Rows are one point carried round by a steady rotation, each followed by how many steps it has turned.
The counts run from 0 to 439.
[ 3.27  0.23  0.97 -1.62 -0.47 -0.86  1.77 -2.52  0.66  0.16 -2.10 -0.61
  1.49  1.16 -0.93 -0.29 -0.63 -1.44  2.23  2.96 -3.00 -2.27 -2.29 -0.84
 -2.90  0.60 -1.05 -0.72  1.36  0.50 -0.86  3.53  0.56 -0.05  0.71  1.30
 -0.18  1.85  0.42  0.98  2.01 -0.08  0.44 -0.72 -2.19 -0.27  0.16 -0.45
 -1.13 -0.31 -0.76 -0.20 -2.30  0.55  0.74  3.73  0.01 -1.85 -0.93  0.49
  0.19  1.02 -1.28  1.42 -2.79 -0.51 -0.80 -2.70 -0.24  0.57  2.55 -1.75
 -1.84] -> 85
[ 1.45  0.80  1.33  0.14  2.19 -0.25  2.54 -1.37  0.09  2.36 -0.10  0.29
 -2.33 -0.87  1.75 -0.31 -0.19 -2.93 -0.93  0.10  0.33 -0.82 -1.44 -1.69
  1.91  0.64 -0.66  0.49 -0.30  2.49  0.24  2.24  0.93 -0.42  0.83 -3.26
  0.67  0.88  1.67  2.06  0.65 -2.33  0.27 -2.72 -0.59  0.48 -1.43 -1.20
  0.23  1.18  2.46  1.63 -0.28 -3.23 -0.81  1.27  0.22 -1.01 -0.09 -0.62
 -1.15 -0.77  1.73  0.27 -5.28  0.78 -1.69  0.59  0.63 -1.06  1.41  0.60
 -0.59] -> 435
[-0.58  1.17  2.20 -0.91 -0.26  0.07 -0.27 -1.90 -0.72  0.30 -1.61 -1.23
  1.55  1.81 -2.09 -1.09  0.87  0.96  3.30  2.19 -0.57  0.18 -0.25  0.65
 -1.81  3.38  0.16 -1.63  2.36  0.80  0.20  1.73 -0.62 -0.01  1.58  0.83
  1.33  1.61  1.89  2.23  1.10  0.27  0.65  0.04 -2.26  1.14  2.10  0.28
 -1.13 -0.35 -1.97 -0.56  0.08  4.86  0.20  2.73  1.53 -1.13 -1.03  0.36
  0.69  0.72  1.22  2.66 -0.52 -1.31 -1.22 -1.41 -1.61 -0.21 -1.67 -1.41
  0.73] -> 412
[ 2.23  2.70  1.07 -1.71  1.60 -1.77 -0.16 -0.31  3.16 -1.81  2.13  0.77
  0.02 -2.80  0.25  0.08 -0.18 -2.73 -2.52 -0.43 -0.84  0.91  0.63  1.48
  1.11 -1.46 -0.04 -0.10 -1.56 -0.32  2.19 -0.94  0.71  3.49 -0.19 -0.88
 -1.03 -0.67 -0.67 -0.42 -0.08 -1.14  1.41 -0.19  1.92  0.76  3.16  0.28
 -0.48  0.10  3.25  0.16  1.81  0.77  2.44  1.92  0.36  0.26  1.54 -1.79
  0.26 -2.47  2.52  0.83 -0.56 -2.22  0.89 -0.77  0.51 -2.06 -0.27 -1.83
 -0.98] -> 321
[ 2.43 -0.59  0.34 -1.88 -0.76 -0.14 -2.72 -2.28 -0.07 -2.44  0.04 -0.09
  1.05 -0.25 -3.01 -1.37 -2.84  2.45  1.25 -0.36  1.55 -0.95 -1.26  0.63
  0.89  1.99 -0.95 -0.33 -0.70  0.39  1.49  3.30 -0.88  0.74 -0.59  1.36
 -0.38 -2.60 -2.15 -1.89 -0.31  0.81  1.59  1.53  0.97  1.39 -0.10  1.64
 -1.64 -3.17 -1.29 -0.46  0.89  1.97  0.84  1.98 -0.11 -0.31 -2.12  0.39
 -0.10  0.73 -0.29  1.75  2.77 -2.96  1.93 -0.39  0.87 -0.69 -1.10 -3.78
 -2.44] -> 393
[ 0.06 -1.79 -1.35  2.33  0.59 -2.60  2.41  1.15  2.09 -0.78  1.93 -0.01
 -0.68 -0.07  0.43 -0.51 -1.64  0.84 -0.40 -2.65 -0.41  0.84  0.43  1.24
  2.18 -3.81 -0.63  0.71 -0.52 -0.90 -0.61 -3.51 -0.08  2.39 -2.06  1.42
 -1.70 -1.39  0.32  0.48 -0.54  3.28  0.55  1.30  3.12  0.33 -0.52 -1.35
  0.78  0.83 -1.12  0.67  2.66 -1.21 -0.09 -1.57 -0.93  0.06 -0.80 -0.02
 -0.52  0.07  2.11 -0.21  0.70  0.93 -0.09  0.86  0.21 -4.60  0.45 -1.84
 -0.74] -> 258
[-2.22  0.25  1.62  0.78  0.47  0.47 -0.56  0.35 -0.63  0.08 -0.80  1.47
  1.25  1.44  0.06  1.05  1.59 -0.08  1.99  0.99 -3.18  1.94  3.22  1.96
 -1.39  0.24  1.49 -1.05  0.50 -0.08  0.31 -1.58  0.77  2.84  0.41  0.44
 -1.58 -0.22  0.09  0.30  1.25  1.97 -0.40  0.65 -2.13 -0.34  2.42  0.56
  0.20  0.76 -0.11 -0.28  0.98  3.50  0.89 -0.34  2.05 -0.80 -0.76 -2.18
  4.39  0.69  1.64  0.27  1.89 -2.41 -2.69 -0.72 -1.98 -0.09 -1.46  1.45
  2.49] -> 409
[-0.46 -0.38  0.29 -0.42  1.57  3.41 -3.26 -0.89 -2.21 -0.10 -0.64  1.67
 -0.96  0.06 -1.10 -0.20 -1.08  3.09  2.10  0.02  2.89 -0.29  0.63  0.93
  1.96  2.66 -0.13  0.31 -0.67  2.73  2.40  1.21 -1.94  1.06  0.00 -0.78
  0.57 -1.94 -1.60 -0.99 -0.44  0.52 -0.45  1.17  1.30  1.14  0.13  1.45
  0.45 -2.46  0.19  1.00  3.09  2.33  0.10 -0.54  0.94  0.56 -3.01  1.44
  1.80  1.90  1.77  0.35  3.15 -1.55  1.05  1.73  0.93 -0.87 -1.21 -0.54
  1.49] -> 391
[ 1.64 -1.03 -0.76 -2.46 -1.96 -0.14 -0.20  1.22 -0.49  0.33  0.41  1.23
  0.22 -0.56  0.87  0.59  0.52  0.00 -1.78 -1.76  2.50 -1.81  0.32 -3.83
  0.07 -1.83  1.54 -0.80 -0.20 -1.14  0.41 -2.42 -1.34 -0.50 -2.00  2.58
 -0.69 -0.26 -0.79 -2.74 -3.06  3.10 -0.08  2.54  0.96 -0.75 -2.29 -0.98
 -1.26 -0.52 -0.28  0.89 -0.64 -2.71 -2.03 -0.32 -0.03 -0.66  1.22  0.38
 -2.16 -0.19 -0.12 -3.05  1.24  2.62  2.61 -0.43 -0.07 -0.96  0.19 -0.84
 -1.88] -> 375
[-0.38  0.71  0.49  0.46 -0.69 -1.67  1.16 -0.64 -0.05  1.73 -1.12  0.75
  0.73  1.26 -0.75 -0.24  3.16 -1.54 -0.11  0.99 -4.05  2.49  2.45 -0.72
 -2.90 -0.35  1.12 -0.31  1.60 -0.85 -0.89 -0.63  0.06  1.78  1.41  1.57
 -1.26  1.80  2.94  1.51  0.78  1.47 -0.60  1.25 -1.80 -1.61 -1.17 -0.90
 -0.83  2.55 -0.25 -0.58 -2.30  2.08  0.45  1.19  1.10 -0.46 -1.20 -2.90
  1.43  0.00  1.95  0.42 -1.04 -1.22 -2.09 -0.74 -2.65 -0.68  0.32  0.94
  0.51] -> 419
[-0.68  0.18 -0.37 -0.03 -0.36 -1.17  0.66 -0.42  0.06  2.33  0.08  3.50
 -0.68  0.14  1.63 -0.56 -0.63 -1.16 -0.10 -2.00 -0.87  0.11  1.81 -1.48
  0.20 -3.41  2.02  0.45  0.67  0.56 -0.03 -1.74 -1.05  1.81 -0.51  0.60
 -1.83 -0.81  1.26 -0.31 -2.84  3.04 -2.37  3.18  0.93 -2.03 -3.20 -1.33
 -0.08  1.74  1.00  2.20 -0.53 -1.49 -1.24  1.09  1.55 -0.98 -2.52 -0.80
 -1.42  1.60  3.13 -2.61  0.63  2.14 -1.16  0.81 -1.24 -2.84  0.15 -0.61
 -0.48] -> 174
[-0.16 -3.32  2.24 -0.40 -1.33  0.35  1.83 -0.66  0.25 -1.72 -3.73 -2.83
  1.95  0.56  0.09  1.19 -0.27  0.79 -1.44  3.04 -2.77 -0.94  0.05 -1.83
 -1.94 -1.36 -1.05 -0.11  0.26 -0.42 -1.82 -0.32  1.62 -1.93 -1.23  1.69
 -0.03  0.54 -3.18  0.80  3.66  2.56  0.89  0.18  0.13  1.51  2.45 -1.35
  1.11 -1.44 -2.43  0.07  0.23  0.44 -0.56 -1.05  0.02  0.64  3.22  0.05
 -1.21 -0.25 -3.23  0.67  0.02  0.32  0.83 -2.58 -0.40 -0.17 -0.10 -0.18
 -1.71] -> 150
[ 2.43 -1.17 -0.72  0.87  1.40 -2.04  0.53 -1.11  2.11 -2.64  0.42 -1.87
  0.55 -2.70 -2.41 -0.58 -1.47 -0.31  0.85  2.62 -0.22  0.28 -2.69  2.64
  1.72  0.43 -1.86  2.03  0.21 -1.35 -0.26  2.04  0.95 -0.32 -0.40  0.32
  1.25  0.45  0.00  2.11  2.93 -2.81  3.05 -2.18 -0.33  1.44  1.96  1.06
  0.90  0.47  0.57 -0.57  1.22  1.31  1.85  0.32  0.14 -1.25 -0.74 -0.23
  2.19 -0.29 -0.91  2.07 -1.71 -1.94  1.39 -2.48  1.25 -0.64  1.57 -0.11
 -1.19] -> 0
[ 0.22 -2.02 -0.57  1.52 -1.78 -2.52  0.64  0.21 -2.01 -0.46 -1.40 -0.12
  2.71  2.03 -1.58  0.97 -0.29  1.12  1.57  0.13 -2.45 -0.49  0.01 -0.31
 -1.32 -1.95 -0.26 -0.46  0.74 -1.43 -1.86 -0.86  0.60 -0.97 -1.49  2.60
 -1.05 -0.37 -1.91 -1.75  0.98  3.72  0.01  2.05 -1.81 -0.38 -2.18 -3.16
 -0.42  0.07 -3.02 -0.24 -1.69 -0.81  0.59 -0.82 -0.02 -1.70 -2.60 -1.09
  2.80  2.36 -1.40 -1.10  2.24 -0.31 -0.16 -0.94  0.19  1.87  3.82  0.09
 -1.37] -> 279
[-2.37  1.26 -1.06  0.18 -0.94  2.06 -1.56  0.43 -1.47  0.36  1.10  1.61
 -1.69  1.15  0.72 -1.35 -1.78  2.13  0.04 -3.09  3.58 -0.03  0.82  0.19
  1.94 -0.08 -0.22 -2.13 -0.50  1.69  2.00 -0.78 -1.64 -0.04 -0.07 -0.70
  0.70 -1.42  0.30 -1.95 -3.99  0.44 -1.40  0.41  1.22 -0.47 -2.19  1.27
  0.11 -1.43 -0.18  0.85  0.68 -0.22 -1.42 -0.49 -0.30  1.53 -0.95  2.67
 -1.79  1.02  1.49 -1.81  2.14  2.17 -0.49  3.35 -0.06 -0.25 -2.09 -1.00
  0.55] -> 379
[-0.41 -0.96  0.35  1.40 -1.14 -1.61  2.12  2.45 -1.87  1.59  0.25 -2.31
 -0.64  1.89  1.43  1.90  1.44 -2.28 -1.76 -1.18  0.53 -0.27  0.82 -1.56
  0.09 -0.84  0.95 -1.43 -0.68 -1.29 -2.01 -2.84  2.83 -0.69 -0.22 -1.51
 -0.69  1.03 -0.63  0.57  0.82  1.34 -0.39  0.00 -1.30  0.85 -1.11 -3.87
 -0.28 -0.05 -1.07  0.09 -1.25 -3.97 -1.97 -2.14 -1.88  0.60  1.73 -0.72
  0.36 -0.41  0.16 -0.76 -1.17 -1.09 -0.92 -0.05 -0.48  0.51  1.83  2.59
 -0.89] -> 24
[-1.18 -0.80  0.93  0.23  2.27  2.15 -2.38 -0.21 -0.61 -1.15 -2.66  1.71
 -0.02  0.17 -1.31 -0.75 -2.28  3.56  2.71 -0.14 -0.28 -0.13 -0.06  2.62
  2.25  1.30 -2.26  1.84 -0.57  3.10  0.92  1.33 -0.48  0.10 -0.58  0.40
  0.63 -3.03 -2.72  0.70  1.99  1.23  0.01  1.03  1.73  0.42  0.77  2.22
  2.52 -1.38 -0.95  0.57  2.39  2.90  1.29  0.04  0.24  0.99 -2.54  0.58
  0.63  2.58 -0.09  1.32  1.06 -1.33 -0.44  1.80  0.77 -0.97 -2.43 -1.03
  1.97] -> 62
[-2.89  0.83  0.89  0.23 -0.84  3.15  0.08  0.70 -2.00  2.00  0.10  0.22
 -1.39  0.03  3.36  0.24  0.02  0.35  0.27 -0.68  3.08 -1.79 -1.27 -1.86
  0.86  0.09  0.55 -1.45 -0.20  2.99  0.92  0.51 -0.28 -2.67  0.16 -2.45
  0.45 -0.21  0.76 -0.63 -1.99 -0.23 -1.74 -1.32  0.05 -0.98 -1.87 -0.35
  0.75 -1.16 -0.33  1.11  0.02 -2.78 -3.03 -1.35 -0.72  0.18  1.30  3.48
 -2.72  1.11 -0.79 -2.79 -0.43  3.75 -0.88  2.37  1.40  1.35  0.18  0.80
  1.66] -> 369
[-0.47 -0.25 -1.11 -0.97 -1.10 -1.87  1.39 -0.88  2.30 -1.99 -0.09  1.35
  2.09 -0.41 -1.89 -0.92 -0.99  1.09  0.98  0.01 -3.29  0.12  1.66  2.56
 -1.81 -2.41 -0.79 -1.87  0.11 -1.79 -0.68 -1.33 -0.61  3.22 -1.60  3.36
 -1.29 -0.98 -1.55 -1.80 -1.10  2.23 -0.34  1.22  1.22 -0.68  2.50  1.18
 -0.76 -0.88 -1.38 -1.52  0.71  2.64  2.82  1.59  0.24 -0.97  0.16 -0.41
  0.21 -0.32 -0.78  0.24  1.82 -1.25  0.43 -1.39 -0.37 -2.57  0.13 -4.19
 -0.86] -> 67
[-0.76 -2.18 -2.54  1.75 -0.69 -0.33 -0.44  0.73  0.81 -2.21  0.71 -0.24
 -0.89 -0.44 -0.91 -1.87 -2.15  3.69  1.71 -1.98  0.72  1.18 -0.41  1.36
 -0.42 -0.26 -0.03  1.38  1.49 -0.38 -1.32 -2.22 -3.09 -0.44 -1.59  3.19
  0.59 -0.27  3.10  0.80 -0.58  2.07  0.34  1.83  1.58 -0.62 -0.78  1.98
  1.58  0.89 -2.18 -0.65  1.88  2.14 -0.16 -2.89  0.59 -0.17 -2.17  1.25
 -0.41  1.31 -0.81 -0.69  3.04  3.19  0.49 -0.47 -0.61 -1.18 -0.72 -1.41
 -0.06] -> 261
[ 0.41 -2.12  0.33 -0.45 -0.76  0.31  1.03  1.35 -1.36  0.03  0.48 -1.10
  0.27 -0.57  2.66  1.88  1.96  1.04 -1.84  0.17  1.51 -0.86  0.63 -2.88
 -0.32 -2.86  3.26 -0.57  0.01 -1.13 -0.95 -3.49 -0.51 -1.82 -0.80 -0.06
  0.23  2.66  0.21 -0.57 -2.06  2.03 -1.61  0.39 -0.12 -0.05 -1.21 -2.35
 -0.89  0.94  0.65  0.57 -0.64 -3.20 -3.65 -2.31  0.91  0.01  2.48  0.13
 -0.71 -0.58 -1.07 -3.27  0.84  2.67  2.12 -1.19  0.55  0.39  1.00  1.41
 -0.33] -> 365
[ 0.55  1.51 -0.81  0.47 -0.55  1.49 -0.46 -1.38 -1.16  1.78 -0.70  1.03
  0.53  1.36 -0.15  0.23  1.47 -0.22  1.67  2.54 -2.25  0.57 -0.95 -0.25
 -2.07  1.83  1.00  0.58  2.12  0.79 -0.82  2.81 -1.29 -1.25  1.44  0.18
  0.97  2.37  3.99  0.97  0.83 -1.34 -1.06 -0.05 -2.87 -2.44 -1.73  0.59
 -0.26  2.31  0.05 -0.16 -2.33  0.99 -0.22  0.73  1.71 -1.69 -3.57 -0.54
  0.80  1.28 -0.11  0.33 -2.30  1.57 -1.36 -0.72 -1.51  2.20  2.13  1.48
  1.10] -> 92
[ 1.99 -0.54  0.63 -1.13 -0.16  1.21 -2.07 -1.95 -0.34 -1.81 -2.37  0.00
  2.06 -0.24 -1.99  0.08 -1.48  1.06  2.45  2.79 -1.49 -1.14 -0.84  0.75
 -1.12  1.74 -2.08  0.09  0.22  1.16  0.91  3.25  0.44  0.02 -0.08  0.87
  0.30 -0.17 -2.11 -0.61  1.67 -0.42  1.21 -0.24  0.56  0.49  2.41  2.00
 -0.78 -1.83 -1.01 -0.27  0.57  3.87  2.04  2.97  1.03 -0.21 -1.65 -0.08
  1.52  0.53 -1.95  2.33  0.73 -2.27  0.65 -1.81  1.11  0.17 -1.01 -1.72
 -0.25] -> 403
[ 0.32 -0.19 -1.92  1.92  2.15  1.48 -2.69 -0.31  1.51 -0.73  0.67  0.21
 -1.28 -1.94 -2.03 -0.24  0.32  1.84  0.05  1.33  0.76  3.63 -1.45  2.55
  1.31  1.42 -0.33  3.22  0.11  0.03  0.98  1.06 -1.38  0.68  0.88 -0.32
  1.16 -0.08  1.24  1.42  1.47 -3.51  1.36 -0.93 -0.53 -0.43  1.84  3.46
  0.80  1.69  1.28 -0.78  1.84  3.84  1.08 -0.72  1.03  1.88 -1.81 -1.29
  1.50  0.17  0.81  1.66  0.32 -1.30  0.75 -0.46 -0.70 -0.01 -2.02  0.70
  1.22] -> 326
[ 3.74 -0.55 -1.25 -0.09  0.67 -0.69 -1.21  0.87  0.35 -0.26  1.95 -0.62
 -0.96  0.22 -0.76 -0.70 -2.02 -2.28 -2.69 -2.26  2.04  0.81 -2.05 -0.71
  3.13  0.62 -1.46  2.49 -2.58 -0.36  1.46 -0.24  1.15  0.31 -0.14 -0.75
 -0.18 -1.22 -1.31 -2.67 -0.42 -1.19  1.86  1.07  1.34 -0.04 -2.87 -0.02
  0.25 -0.05  1.25 -0.08  0.51 -2.99  1.26  0.08 -2.50  1.19 -0.51 -1.00
 -0.06 -1.11  1.41  0.95 -0.34 -2.03  1.97  1.34 -0.45  0.02  0.90  1.58
 -2.30] -> 118
[ 1.66 -0.66  1.19 -2.34 -1.13  1.92  0.30 -1.89 -1.23  1.26 -2.76  0.98
  0.16 -0.61  1.16 -0.57 -1.85  1.78  0.58  2.66 -0.66 -2.83 -2.33 -3.02
 -0.49  0.51 -1.14  0.04  1.87  2.51 -0.59  2.55 -1.10 -2.02 -0.24  1.78
  0.86  0.69  1.41  0.55  0.01  0.65 -1.16  0.32  0.66 -0.42 -1.41  1.10
  0.39 -0.71 -0.55  0.89 -0.85 -0.51 -1.15  2.66  0.47 -1.00 -1.71  1.53
 -3.92  1.42 -1.88 -0.60 -3.01  3.47  0.86 -2.01  0.11 -1.07  0.33 -1.53
 -2.08] -> 169
[ 1.15 -2.06 -2.10  1.15  0.95 -2.02  2.00  0.96  3.06 -1.58  1.39  0.88
 -0.90 -0.98 -0.25 -0.88 -3.85  0.27 -1.12 -1.91 -1.53  1.24 -0.29  0.45
  1.15 -3.36 -2.72  1.10 -1.25 -0.72 -1.58 -1.67  0.77  1.24 -2.69  1.23
 -1.09 -2.65 -1.29  0.01  0.67  1.42  0.07  1.05  2.46  0.09 -0.35 -0.70
  1.78 -0.74 -1.16 -0.24  2.38 -1.79  1.33 -1.00 -1.78  0.63 -0.35 -0.39
 -2.03  0.46 -0.79 -0.96  1.13  1.95  0.41  0.78  0.96 -3.41  0.80 -1.82
 -1.12] -> 257
[-1.50 -1.87 -1.26  0.94  0.80  0.04 -0.04  0.74  0.39 -2.00  2.45 -1.35
 -1.31 -0.07 -1.01 -0.98 -1.11  4.41  3.40 -0.42  2.89  0.00  1.11  2.08
  0.54 -0.01 -0.51 -1.02  1.29 -0.22 -0.96 -1.67 -2.61 -0.50  0.16  1.09
  1.33 -0.64  2.40  1.79 -0.84  2.34  1.24 -1.00  1.07  0.11  0.78  1.36
  0.39  0.44 -1.71  0.42  3.43  2.38 -1.47 -1.85  1.61 -0.22 -1.14  2.80
 -0.19  1.99 -0.44 -0.93  2.32  1.60  1.16 -0.38 -0.56 -1.22 -0.66 -2.97
  1.53] -> 262
[ 0.05  0.46  2.38 -0.74  0.54  0.61 -0.01 -2.27 -0.49  0.05 -2.24 -0.39
  1.98  0.21 -0.91  1.07  1.21 -0.07  2.35  4.32 -0.67 -1.84  0.56  1.01
 -1.57  1.56 -0.17 -1.60  0.54  0.18 -0.31  3.29  0.02 -0.30  1.01 -1.31
 -0.02  0.68  0.05  2.39  1.89 -1.33 -0.39 -2.37 -1.30  1.58  3.82  0.73
 -0.16 -0.57 -0.07  0.08  0.00  2.83  1.00  2.07  1.27 -1.67 -0.06 -0.11
  1.35  0.08 -0.57  2.18 -1.52 -2.38 -1.21 -1.69  0.32  0.15 -0.40 -0.41
  0.89] -> 413
[ 0.82 -0.99 -2.62  2.71  0.87 -0.72  0.32  0.68 -0.30 -1.27  0.69 -2.83
  0.49  0.23 -2.46 -0.84 -0.24  1.19  2.83  1.31  0.67  1.85 -1.22  1.71
 -0.99  2.98 -1.30  1.98  1.47 -0.27 -1.98  2.77 -0.67 -1.77  0.98  0.10
  1.78  1.45  3.66  1.94  1.79 -2.45  2.15 -2.28 -2.16 -0.14 -0.34  1.03
  0.73  1.03 -1.44 -1.14 -0.30  0.95  0.13 -2.18 -0.66 -0.19 -1.95  0.99
  1.48  0.02 -1.05  1.72 -1.14 -0.96  0.33 -0.96 -0.38  2.17  0.78  0.82
  0.57] -> 8
[ 1.48  0.49  2.84 -0.65  1.07 -1.78  3.09 -0.11  0.74  2.34 -0.37  0.11
 -0.97  0.39  0.75  0.58  1.34 -4.07 -1.88  0.80 -3.15 -0.10  0.67 -1.21
  0.34 -1.29  0.51  0.03  0.16  0.19 -1.01 -0.37  1.79  1.37  1.25 -1.46
 -0.33  1.31  0.97  2.02  1.36  0.51 -0.52 -0.08 -0.40  0.09 -0.50 -3.29
 -1.14  1.66  1.15  0.27 -2.58 -2.06  0.70  1.07  1.09 -1.81 -0.80 -2.54
  1.11 -0.27  2.44  1.10 -4.07 -1.89 -2.28 -1.13 -0.58 -2.64  1.29  1.15
 -1.01] -> 427
[ 3.12  0.01  0.38 -0.41 -0.05 -2.08  0.84  0.15  0.38  1.34  1.83 -0.37
 -1.46 -1.91  1.05  0.60  1.24 -2.88 -3.02 -0.24 -0.30  0.78 -0.31 -2.80
  1.26 -1.66  1.81  1.52 -0.05 -0.05  0.13 -1.75 -0.26  1.31  0.96 -1.23
  0.46  1.59  2.61  1.22  0.13 -0.23  0.53  0.33  0.57  0.10 -2.11 -3.49
 -1.06  1.95  2.83  1.93  0.00 -3.27 -1.10 -0.73  1.67 -1.82 -0.25 -2.25
  0.19 -1.22  2.64 -0.12 -2.10  0.56  0.66 -0.85 -0.45 -2.89  2.20  1.96
 -2.32] -> 438
[-0.12 -1.41  1.51 -1.33  0.02  2.97 -0.13 -1.53 -2.70  1.61 -2.91  1.09
 -0.58 -1.39  1.99  0.45 -1.31  1.55  1.82  2.52  0.34 -2.21 -0.89 -2.54
  0.34  0.35  0.71  0.39  1.12  2.43 -0.14  1.87 -1.64 -1.74 -0.01  1.28
  1.76  0.53  2.03  2.04  1.09  1.11 -1.36  0.30  0.25  0.41 -0.64  0.63
  0.38 -0.23  0.38  1.76 -0.15  0.00 -2.06  0.48  1.98 -0.40 -1.58  1.72
 -2.65  1.75 -0.63 -1.59 -1.84  4.00 -0.16 -0.89  0.04 -0.04 -0.36 -0.15
 -0.11] -> 168
